(in the rows, 128 means zero)
Named turns come first, each shown by rows before and after it. Which turns, in which order, take the first row of each pair that follows to the second? Write the first one first, as in the answered first pair.
Sese:
[ 85 132  91 171 165 133 103 168  96 142 152 115 126 118 188  92 146 136
 126 152  81] |-> [ 90 152  81 178 147 137 112 184 110 125 157 109 121 111 185  97 144 145
 127 156 108]
[ 79 166 116 176 103 159 153 201  84  75 172  71 115  70 130 137 135 131
 153 132 172] |-> [ 73 161 143 155 105 160 147 176  44  84 165  72 111  63 101 131 131 113
 152 136 165]
[ 89  96 149 103 130  87 139 118 109 139 112 142 137 131 125 129 120 125
 126 107  94] |-> [ 88 104 135 112 137  84 140 133 127 137 110 141 141 141 145 133 121 137
 124 104  95]
lik:
[125 148 149 121 104 145 105  89  87 127 136 137 139 100 119 102 127 149
 167 104  95] |-> [135 144 148 113 121 151  97  83  92 131 136 135 150 115 125  98 129 160
 165 103  90]
[ 88  91 131 145 121  95 130 133 108 150  98 160 137 130  98 140 114 140
 130 146 118] |-> [ 90  83 129 141 125  96 130 138 110 157 103 157 146 138 107 139 118 141
 129 143 111]
[151 132 153 116 100 134 121 104 123 125 102 134  93 104  64 124 104 118
 131 147 158] |-> [115 117 164 120  95 133 133 114  84 119 127 131 110  83  73 127 109 111
 139 139 141]
nupeg:
[115 161 138 124 151 192 113 175 143 121 127 143 169 112 146 128 140 177
 114 126 136] |-> [ 84 136 168 117 125 175 116 173 100 122 126 150 148  82  98 134 130 159
 118 112 140]
[139 133 122  96 127  81 120 108 114 159  64 119 139 139 108 120 123 139
 137 109 147] |-> [151 157  96 107 151  99 125 130 118 145  88 103 167 151 156 113 137 161
 129 126 140]
[157 150 134 111 114 137 128 138 136 132 128 130 128 150 117 108 133 154
 128 137 151] |-> [141 157 133 120 112 145 139 147 114 122 148 119 139 131 119 111 148 155
 122 136 148]
[173 174 136 142 129 137 134 135  97 122 149 169 114 123 109 115 154 141
 116 141 125] |-> [173 166 152 135 118 133 131 127  90 117 140 183 106 121  96 121 149 131
 116 140 134]
Foru:
[108 146 137 150 133 132 134 122  81 148 152  74 125 147 137 142 107 122
  92 112 110] |-> [117 147 132 159 112 123 135 121 111 149 136  83  85 138 101 148  97 133
  92 117 145]
[136 118 127 125 160 111 128 135 150 151 143 130 139 164 172 109 119 135
 115 113 135] |-> [122  91 161 109 147 110 126 115 107 161 129 140 122 143 120 108 111 112
 130 119 129]
[110 153 128 136  89 144 139 141 127 111 137 133 133 133 130 127 111 138
 127 126 142] |-> [108 151 132 131  96 146 135 145 113 114 143 129 144 135 138 123 115 130
 131 122 125]
Now pairs of rows:
(2 to 3 turns a pair)
[104 105 116 142  80  81 127 134 127 134 133 135  71 103  89 147 101 124
 118 122 152] |-> [153 129 117 125 106 111 108 121 142 140 111 149  65 117  79 137  89 128
 125 136 167]  nupeg, Sese, Sese
[127 112 150 111 114 130 129 109  97 135 113 142 120 118  99 119 117 111
 131 127 121] |-> [119 123 146 125 120 144 136 122  81 123 135 126 140 108 121 117 133 113
 132 125 119]  nupeg, nupeg, nupeg
[151 176 116 119  87 159 147 135 121 109 128 111 131  69  81 113 141 127
 124 175 164] |-> [178 155 128  90 115 158 122  98 135 136  81 125 128 103  68 100 126 115
 128 173 140]  Sese, nupeg
[108  86  99 145 149  86 122 137 124 166 168 137 170 146 187 109 137 161
  71  95  73] |-> [ 80  66 151 134 110  91 123 120  62 161 166 137 138  84 104 117 131 128
  83  93  94]  Sese, Foru
[ 88  93 100 108 121 130 115 142 210 138 119 128  69 108  84 106  98 113
  94 105 159] |-> [ 56 100  85 127 126 117 130 173 189 130 169 110 104 102 135 112 129 126
  86  89 135]  lik, lik, Foru
[108  99 123 135 117  92 142 129 156 136 118 144 111 152 135 136 127 131
 128 114 120] |-> [133 110 120 130 124  97 128 125 167 134 112 149 107 156 139 132 123 133
 125 120 118]  Foru, lik, lik
[150 150 107 142  73 112 133 157 210 115 120 139  77 135 125 150 111 148
 116 150 204] |-> [110 154 109 162  70 132 158 193 149  92 184 110 119 100 156 155 145 142
 112 142 193]  nupeg, lik
[183 115 169  67 145 153  88  51 133 149  51 163 118 146  89  88 117 113
 145 147 116] |-> [182 130 126  88 185 147  98  76 149 147  94 144 177 184 179  85 135 141
 135 139  82]  Foru, Foru, Sese
